(in the rows, 128 means zero)
A: rows in several groups, each row roughly a mix of its group's directions
A (131 x 12)
[[113  70 163  69 104 151 104 138 143  87 141 132]
 [191 106 157 118  86 126 160  94 108 119 169 103]
 [103 118 138 102 229 136 138 129 131 143 133 131]
 [ 99 196 100 158 156 122 118 152 155 166 162 140]
 [ 98 144 149 103 107 107 156  77  78  84 121  95]
 [131  79 182 123  96 143 128 114 119 132 177 181]
 [136 149  85 164  68 123 153 149 114 106  78 104]
 [ 86  93 148 100 147 132 150 104  75  91  79 124]
 [150 164 202 125  88 126  97 145 147 111 148 160]
 [103 123  58 156  97  91  89 138 129 138 166 110]
 [170  95 122 131 125  78 104 179 163 164 118 157]
 [175 151 114  73 197 120 128  99 143 132 134 145]
 [143  99  60 120 156 152 103 151 174 142 104 159]
 [171 120 126 112  85 132 138 136 120 151 213 116]
 [ 91 147 170 117 154 127  99 127 176  72  90 124]
 [114 126 100 100 135  91 170  79  82  81 135 108]
 [ 85 110 206 149 152 119 126 151 121 154 154 156]
 [ 69 108 147 114 151  78 128 131  90 163  88 109]
 [ 83 127 146  78 181 103 166 144  97 110 103 112]
 [194 167 108 153 132 143 146 107 178  90 141 119]
 [171 131 111 110  89 120 111  82 177 144 182 119]
 [199 118 152 105 134 181 136 116  85 135 131 158]
 [109  46 117 155 112 173 102 126 110 109 110 142]
 [128 144 131 119  85 132 187  76 112 151 177 104]
 [147 157 164 145 185  84 124 117 161 175 157 132]
 [163  85 143 127  40 142 119 108 109 121 127 138]
 [111 151  86 142 112 125  69 120 182 130 176 113]
 [149 192 101 111  99  99  99 112 173 133 146  90]
 [ 91 113 164 168 101  91 141 178 174 151 144 136]
 [ 98 151 125 167 125 187 123  82 129 135 181 152]
 [146  78 165 142  79 126 168 151 148 176 116 148]
 [106 118 171  94 115  97 115 127 174  67 112  93]
 [154 109 164 121  85 117  87 155 116 171  71 115]
 [103 153  93 118 177 120 128  68  98 152 113  88]
 [126 188 148  98  58 105 138 123 137 118 144  93]
 [115 180 101 120  75 137 141  77 121 120 150  81]
 [130  76 145 130 156 135  93 133 123  85  60 151]
 [157  43 155 127 130 144 102 122 110  94 118 156]
 [150  94 117 140  56 135  89 104 163 144 165 126]
 [ 87  74 119 133 125 174  87 127  82  90 119 131]
 [176 140 138 132 133 134  90  71 136 143  66 101]
 [191 138 107 143 150 165 124 123  74 158 116 166]
 [109 178 156 131 135 169 191 148 145 170 128 116]
 [194 152 131  75 109 104 129 101 161 159 118 106]
 [135  96 108 164 116 121 150  55  84 140 157 149]
 [185 147 175 125 161  74 166 102 125 129 130 138]
 [130 112 141 109 112 116 148 146 173 191  94  72]
 [ 73 131  96 174  84 168 129 138 145 129 125  83]
 [142 183 156 145 175 175 116 181 136 133 115 143]
 [144 128  67 173  89 127 158 164 160 136  94 138]
 [165 102 136 136 131  90 110 118 182 101 150 191]
 [206 168 122 121 154 143 125 165 102 160 123 144]
 [123  95 163 151  84 129  79 108  94 149  77 142]
 [150  72 129 147 119 155 175 110  82 102 131 172]
 [178 158 152  91 143  87 121  72 117 101 152 143]
 [203 131 132 160 116 124  97 139 167 111 130 177]
 [176  98 129 113 141 168  78 139 100  96  85 152]
 [155  89 103 142  86 155 161 125 181 127 110  80]
 [109  76 155 151  84 125  93 135 106 122 133 192]
 [118 186  95 170 126  72 111 101 147 116 137  97]
 [108  63 177 148 143 144 177 116 103 143 155 139]
 [192 161 113 139 155 138  94 120 187 161 122 123]
 [124 114  83  57 152 125 107 141 103 176 154 126]
 [ 86 103 114 110 135  95 133 170  63 166 106 117]
 [133 172 149  96 122 114 102 132  81 107  68  89]
 [102 103 191 138  97 139 131 109  74 102 166 144]
 [167 143 157 143 112 132 119 183 112 149  61 101]
 [150 135 186 123 194 111 137 107 135 120 122 182]
 [ 73 179 115 162 168 120 118 149  96  89 119 113]
 [142 212 146 115 150 111 157  89 135 143 158 133]
 [166 168 187 135 162 169 148  89 127 115 126 153]
 [151  69 168 143 140 165 109 151 131  90  79 135]
 [153 108 165 180  79 133  95  90 156 120  98 144]
 [ 88 150 181 122 117 127 114  86  65 105 102 126]
 [164 151 117 134 135 124 182 145 101 200 157 138]
 [166 165  87  95 134 110 113 115 197 152 148 120]
 [ 78 125 166 107 203 128 120 147 147 157 147 128]
 [148 107 169 137  91  92  76 136 120 127 129 191]
 [102 106 131 124  95  67 174 106  97 102 110  88]
 [127 196 188 147 127  79 104 142 132 147 131 128]
 [131 122 104 116  92  97 153 115  47 106 109  97]
 [103 147  59 171 125  91 123 160 125 169 120 110]
 [106 123 144 122  38 104 133 122 113 135 168 103]
 [145 148  60 123 104 132  89 136 191 129 146 146]
 [165 134 152 135 166 139  84 153 181 142 127 182]
 [140 100 174 113 168 169 148 140 116 125  67 162]
 [126 107 154 122  76 118 128  66 102 110  84  90]
 [ 77 117 125 148 137 123 121 159 185 179 134  84]
 [ 95 124 127 139 183 149 134 150  96  91 139 194]
 [ 92 140 154 147 133 158 169 119  95  53 129 144]
 [ 83 162 107 108 110  69 107  93 154 101 154 104]
 [181 101 188 122 154 121 182 139 119 152 132 149]
 [124 180 133 102 198  82 112 134 122 163 123 120]
 [ 97 134 193 157  97 137 116  82 110 110  83 116]
 [157 159 109 120  88  96 151 104 119 151 197 100]
 [146 161 117  66 114 137  69 132 134  97 132 172]
 [152 175 129  99 181 118 139 172 147 105 169 160]
 [117  59 138 178 151 143 178 137 106 148 110 135]
 [164  77 136 117 132 132  97 210 136 128 114 130]
 [ 62 132 162  71 153 146 154 126 137 137 130  89]
 [104  79 130 120  92 167 141 161 164 114 178 161]
 [110  73 174  96 126 150 166 121 145 155 174 146]
 [ 81 191 172 142 127 134 138 115 137 151 130  74]
 [156  82 102 127  69 163 105 158 112 130 166 102]
 [128 125 149 120 108 112  52 145 162 174 103  97]
 [110  52 133 131  90 119  95 116 120 167  89 133]
 [194 179  83 126 127 104 104 100 124 109 103 121]
 [170 117 100 130 100 186  97  87 107 100 143 161]
 [111 150  97 150 214 167 136 110 149 131 126 132]
 [ 98 126 120 186  54 123 104 148 130 127 118  94]
 [165 182 104  97 115 113 137 134 116 169 190 125]
 [118 103  95  95 120 199 114 156  91 155 114 157]
 [107 171 120 117 172 122 179 176 135 102 173 128]
 [159 106 158  91 169 147 140 185 119 157 108 169]
 [127 129 137 151 123 137 113 125  98  84 170 209]
 [140 131 167  86 111 108 124 156 169 188  92 103]
 [ 58 121 175 139 149 128 143 185 123 149 107 124]
 [165  96  82 163  63 145 136 129 137 116 127 168]
 [110 125 126 142  93 143 203 121 116  95 178 153]
 [ 85 139 115 158 149  97  78 161 175  98 100 117]
 [140 152 128  86 165  88 141 194 139 170 122 143]
 [ 74 142 129 178 128  96 113 114  72 166 110 117]
 [143  98  89  87 137 124 180 176 160 133 129  88]
 [ 95 181 104 138 145  72  89  98 155  98 125 121]
 [156 172  89 137 142 136 158 202 116 138 150 109]
 [137 135 106 147 136 100 134 102 128  77 188 186]
 [178 149 118  58 129 131  89 127 138 117 112 175]
 [109 164  91 152 115  72 116 159 162 145 165  94]
 [ 73 103  97 127  76 171  99 155 121  91 128 130]
 [163  99 125 111  60 139 100  82 150 113 162 145]
 [149 185 141 133 133  90  89  81 116 120 149  79]]
which group is each row in? (one row of each group first)
[118  90 166 175 169 114 125  97 123 168 150  85]
B
[138 147  84 150 161 143 160 182  80 135  97 102]
Y
[122 109 168  92 182 106 164 142 128 159 124 183]
Z

[103 134 149 100  95 141 207 117 110 100 166 124]
B
[147  90 158 129  71 129 104  96 123 138  67 102]
Y
[ 70 172 132 166 177 150 144 119 147 153 113 160]
Z
[118 184 133 138 189 133 123 174 152 161 117 162]
Z
[124 174 154 146 141 103  86 154  79 108  74 133]
B
[112  80 119 139 132 130  64 165 152 114 175 157]
Z
[ 98 167 133  96 139  94 189 140 124 102 158  85]
Y
[143 137 159 101 103 142 186  76 112 145 180 127]
Z
[ 57  93  73 160 114 106 109 103 122 127 124 131]
Z
[ 99  84 131  90 124 187 148 166 110 152  91 144]
Z
[115 169  90 121 115 142 119 162 104  68 105 176]
B
